128 stands for zero in the data rows.
Each row below has a hidden score, from 0 to 40, with 20 about the middle. What is it? The score is a weighted sum of the row's numbers plus the product of two more (or one squared), each taken from its middle value.
87:114:105:98:92:127:168:197:135:188:141:137:113:145:137:104 >> 24
156:112:94:125:99:146:133:116:241:145:132:147:137:105:116:102 >> 25
114:112:150:99:143:106:106:98:120:115:110:105:112:93:99:164 >> 20
113:104:150:122:155:104:107:121:110:115:88:106:119:108:113:173 >> 18
139:110:131:116:102:118:97:117:105:98:114:111:102:124:107:135 >> 17
175:102:132:116:100:180:117:116:132:129:111:100:106:117:111:128 >> 19
135:182:144:176:137:116:154:126:141:151:176:184:182:168:190:107 >> 16
172:95:100:112:112:199:124:126:171:136:120:116:110:112:98:117 >> 24
113:141:87:116:108:112:186:190:137:213:169:131:137:169:152:109 >> 22
136:176:145:180:128:152:141:120:140:163:181:169:192:151:169:105 >> 18
137:195:118:168:134:121:158:131:139:159:208:174:172:186:215:108 >> 18
133:168:132:192:144:154:141:125:133:151:172:172:181:157:166:111 >> 19
117:115:108:98:97:134:93:119:104:83:105:117:94:106:101:142 >> 20
0:145:63:169:70:0:171:35:71:209:207:125:110:101:157:96 >> 37
148:137:181:175:155:117:136:113:126:131:152:144:154:130:139:114 >> 13
95:155:99:131:118:107:199:164:139:210:149:153:152:188:148:106 >> 22
124:93:91:109:118:119:117:118:126:102:106:90:89:115:107:171 >> 18
105:180:107:155:107:129:185:140:126:166:164:211:166:207:210:114 >> 23
138:160:119:122:111:114:193:135:167:195:198:185:183:182:168:100 >> 19
130:174:106:145:123:132:189:166:158:191:193:181:169:191:182:104 >> 19
170:115:142:110:102:143:90:111:114:111:90:105:117:111:110:127 >> 20
125:107:151:128:139:113:109:116:91:118:112:98:107:106:122:175 >> 11
171:117:121:114:131:224:133:102:166:115:121:114:111:112:121:100 >> 34
152:132:113:132:132:164:134:120:192:134:126:134:118:138:141:110 >> 28
112:139:103:121:118:109:204:200:138:212:147:124:118:176:129:103 >> 16
114:163:130:177:160:123:125:130:122:131:142:149:140:130:144:98 >> 22
119:109:101:92:107:115:106:105:115:98:93:101:90:106:103:173 >> 17
106:208:114:149:123:127:182:142:146:170:149:209:160:210:212:108 >> 27
118:111:154:104:138:126:110:98:136:110:98:111:109:107:114:167 >> 23
121:184:125:164:126:127:151:145:137:152:183:185:193:196:197:95 >> 23
124:164:143:187:136:135:129:122:119:140:152:160:177:156:175:101 >> 23
150:118:146:127:134:119:118:150:138:110:156:88:150:118:128:107 >> 21
95:87:103:96:115:128:105:123:103:84:98:85:82:105:88:168 >> 20
131:104:130:118:139:122:103:104:91:88:97:97:80:92:85:188 >> 9
124:144:166:194:172:134:156:133:134:112:132:162:149:151:134:117 >> 18
130:103:110:75:119:133:108:107:100:98:121:83:107:102:102:142 >> 22
121:91:103:98:104:114:146:157:131:145:131:121:121:129:117:106 >> 25
130:104:141:107:165:125:111:132:117:114:116:104:116:111:104:179 >> 13
100:112:77:78:99:113:117:136:88:109:115:102:89:114:108:103 >> 26
182:124:182:164:111:154:132:118:164:127:153:126:137:143:145:103 >> 16
95:81:122:116:138:98:109:111:112:92:88:100:102:108:112:193 >> 19
130:106:93:97:107:108:97:116:107:102:98:102:103:87:108:171 >> 12
142:177:138:199:131:132:134:125:135:153:149:169:192:155:172:115 >> 14
97:161:89:108:107:115:168:198:127:155:136:154:126:161:152:97 >> 18
102:106:95:80:102:131:95:132:100:119:97:108:116:114:91:104 >> 31
141:124:97:141:100:141:127:129:204:152:150:167:130:130:129:124 >> 19
100:107:89:110:108:121:144:155:120:129:97:118:110:118:103:104 >> 25
127:191:125:183:151:154:166:132:135:161:166:191:184:175:199:114 >> 21
103:112:152:114:140:112:105:109:110:106:110:106:104:91:115:160 >> 18
142:154:158:199:146:137:132:131:114:114:129:155:135:137:157:110 >> 14
140:111:134:104:100:133:117:116:128:94:88:98:115:91:107:124 >> 20
93:140:102:115:105:116:148:176:127:184:129:123:132:143:123:94 >> 21
132:162:138:184:138:132:126:139:126:148:194:171:185:142:168:117 >> 13
190:94:128:102:112:216:106:108:137:113:108:110:127:106:109:104 >> 30
106:105:102:83:97:123:105:112:103:105:91:94:115:100:91:174 >> 17
127:199:100:163:117:98:174:152:130:144:156:202:157:213:209:108 >> 17
155:145:235:144:147:133:115:111:127:108:124:131:117:139:125:112 >> 30
108:94:148:103:130:124:115:110:111:121:103:100:115:100:100:177 >> 16
130:162:134:190:163:116:113:129:118:119:130:161:146:130:138:119 >> 19
100:99:91:88:139:129:100:117:114:94:111:105:86:102:113:169 >> 23
156:157:141:202:136:134:134:142:148:127:147:180:211:150:183:107 >> 19
131:186:140:148:115:115:175:136:137:154:178:183:193:158:176:94 >> 15
101:180:122:166:112:132:164:150:143:156:190:196:177:179:211:97 >> 26
184:112:124:124:106:220:113:119:170:123:113:102:101:120:118:119 >> 25
112:133:156:118:154:128:98:136:89:90:106:101:119:94:98:166 >> 12
116:94:98:80:123:101:106:106:100:85:87:107:103:114:105:179 >> 20
87:109:99:94:115:124:103:112:87:117:87:96:109:94:101:181 >> 18
128:185:117:161:131:121:162:145:136:158:166:204:172:199:212:107 >> 21
117:156:159:211:129:122:158:126:143:124:172:171:165:157:166:108 >> 17
102:101:108:104:111:107:109:115:85:122:99:99:114:116:104:136 >> 23
143:152:140:200:138:134:134:143:128:132:178:163:180:149:173:102 >> 19
150:113:128:111:118:144:111:111:125:112:112:107:102:110:104:140 >> 17
134:149:148:186:166:107:135:119:104:114:159:153:162:132:145:100 >> 15
162:108:127:158:97:173:131:134:186:137:146:165:115:128:128:107 >> 17
106:149:95:116:86:99:214:182:149:185:147:154:131:162:143:105 >> 15
94:88:80:81:86:127:117:125:102:123:103:88:110:116:107:117 >> 36
142:116:107:111:102:125:143:117:143:138:151:127:160:108:119:80 >> 29
138:131:219:172:154:127:120:127:140:120:152:123:141:120:122:121 >> 12
139:148:178:198:148:112:128:120:130:128:135:144:167:136:150:114 >> 14
183:139:172:165:129:143:128:110:148:135:148:128:158:117:138:102 >> 13
112:112:90:109:91:133:146:160:145:144:104:106:98:120:124:110 >> 25
138:100:159:127:144:130:106:106:125:99:109:107:122:94:121:163 >> 16
105:125:87:86:88:99:143:133:116:144:123:87:115:128:118:108 >> 25
97:168:125:128:141:102:199:181:165:193:164:169:134:203:167:97 >> 23
97:107:97:121:130:111:108:117:108:114:93:99:91:104:85:179 >> 15
127:196:126:157:124:133:179:143:144:136:168:195:166:225:215:101 >> 24
194:115:172:152:130:165:126:120:129:113:121:128:107:103:127:106 >> 12
92:139:99:114:118:150:179:202:130:210:150:129:110:171:146:106 >> 25
91:104:107:98:104:118:116:139:101:118:102:90:111:103:104:86 >> 31
107:106:104:96:101:96:107:129:94:112:101:105:94:102:90:108 >> 22
100:91:102:99:131:95:105:118:95:103:94:102:100:120:101:168 >> 21
177:130:218:157:142:129:122:122:128:118:134:129:141:112:129:122 >> 8
127:196:149:169:128:146:152:130:165:142:163:174:191:168:197:109 >> 21
187:125:137:119:101:185:110:103:137:94:110:127:122:112:110:120 >> 17
100:93:127:114:122:106:94:108:120:111:101:109:126:106:112:209 >> 14
118:110:133:115:139:122:86:100:78:107:113:92:98:102:99:194 >> 11
97:90:98:92:104:113:104:129:110:125:104:102:117:109:87:96 >> 30
114:108:100:96:83:119:96:121:115:142:92:93:79:109:101:99 >> 29
105:108:100:100:109:122:141:163:120:137:135:112:106:102:115:104 >> 22
124:105:174:117:108:138:102:118:115:108:132:100:118:112:102:113 >> 20
119:153:139:187:175:112:114:129:136:118:134:167:123:129:141:108 >> 30
152:110:123:103:103:167:110:123:98:98:116:96:105:107:109:120 >> 20
124:132:100:130:100:114:196:203:148:204:136:132:163:153:160:91 >> 32
92:111:95:93:103:120:91:114:82:97:94:92:101:96:96:179 >> 16
170:125:215:150:131:126:113:121:137:121:137:122:131:111:122:126 >> 9
155:131:166:157:142:153:125:115:161:113:165:152:165:139:138:112 >> 20
144:130:97:124:121:211:134:108:189:139:131:124:94:101:105:114 >> 26
107:117:151:119:153:133:117:108:90:96:120:114:104:116:107:165 >> 17
136:180:129:185:128:111:168:120:136:138:166:183:193:179:199:105 >> 21
99:145:93:133:98:119:187:197:141:192:133:127:125:169:125:91 >> 19
125:186:116:173:122:123:169:152:147:159:170:192:165:204:205:115 >> 17
97:109:119:90:95:109:102:130:109:98:107:94:96:98:94:194 >> 8
134:116:139:115:148:128:99:111:99:99:97:103:129:110:107:167 >> 17
113:148:99:129:96:114:210:198:151:188:145:139:143:160:138:108 >> 17
111:105:130:110:133:120:92:134:92:104:106:108:100:112:103:188 >> 12
176:115:225:150:149:131:111:122:117:107:122:137:139:114:120:125 >> 13
132:146:170:200:163:117:150:109:135:111:154:155:158:143:157:109 >> 18
147:88:109:102:135:125:107:124:101:112:110:116:105:110:97:120 >> 21
147:170:135:174:109:119:138:143:154:131:192:181:203:148:185:121 >> 11
194:144:158:160:137:154:128:98:143:122:137:135:150:122:142:114 >> 14
139:109:105:119:110:118:157:142:175:149:134:158:118:114:132:109 >> 18
118:92:94:109:110:134:97:113:109:78:97:83:86:101:102:118 >> 28
167:112:187:70:159:255:225:34:212:88:124:64:37:99:40:255 >> 10
127:196:109:168:123:123:174:148:145:157:171:203:140:192:202:105 >> 17
148:128:185:141:151:121:123:135:134:110:157:132:170:126:139:111 >> 16
144:205:118:150:110:118:160:156:165:175:165:204:161:204:198:110 >> 20
143:170:151:181:151:90:125:110:114:122:128:146:160:125:161:109 >> 15
150:140:124:134:101:156:123:118:182:131:141:151:129:123:137:110 >> 21
98:92:113:95:112:107:93:105:103:93:85:84:90:105:90:153 >> 25
138:210:134:176:115:126:140:147:133:151:175:191:184:170:184:99 >> 11
145:112:153:104:110:131:102:113:135:115:101:115:120:118:105:116 >> 27
124:110:120:91:124:103:98:132:112:80:98:99:83:105:100:209 >> 8
74:118:91:99:97:102:129:150:104:129:110:74:74:102:114:120 >> 22
145:125:96:125:119:134:148:136:178:144:127:163:116:119:138:88 >> 25
127:101:141:121:133:131:106:115:118:105:126:114:107:110:104:156 >> 15
179:104:154:106:110:161:107:115:126:90:106:116:112:111:116:108 >> 21
110:96:111:89:114:123:107:132:105:88:88:103:93:114:102:169 >> 18
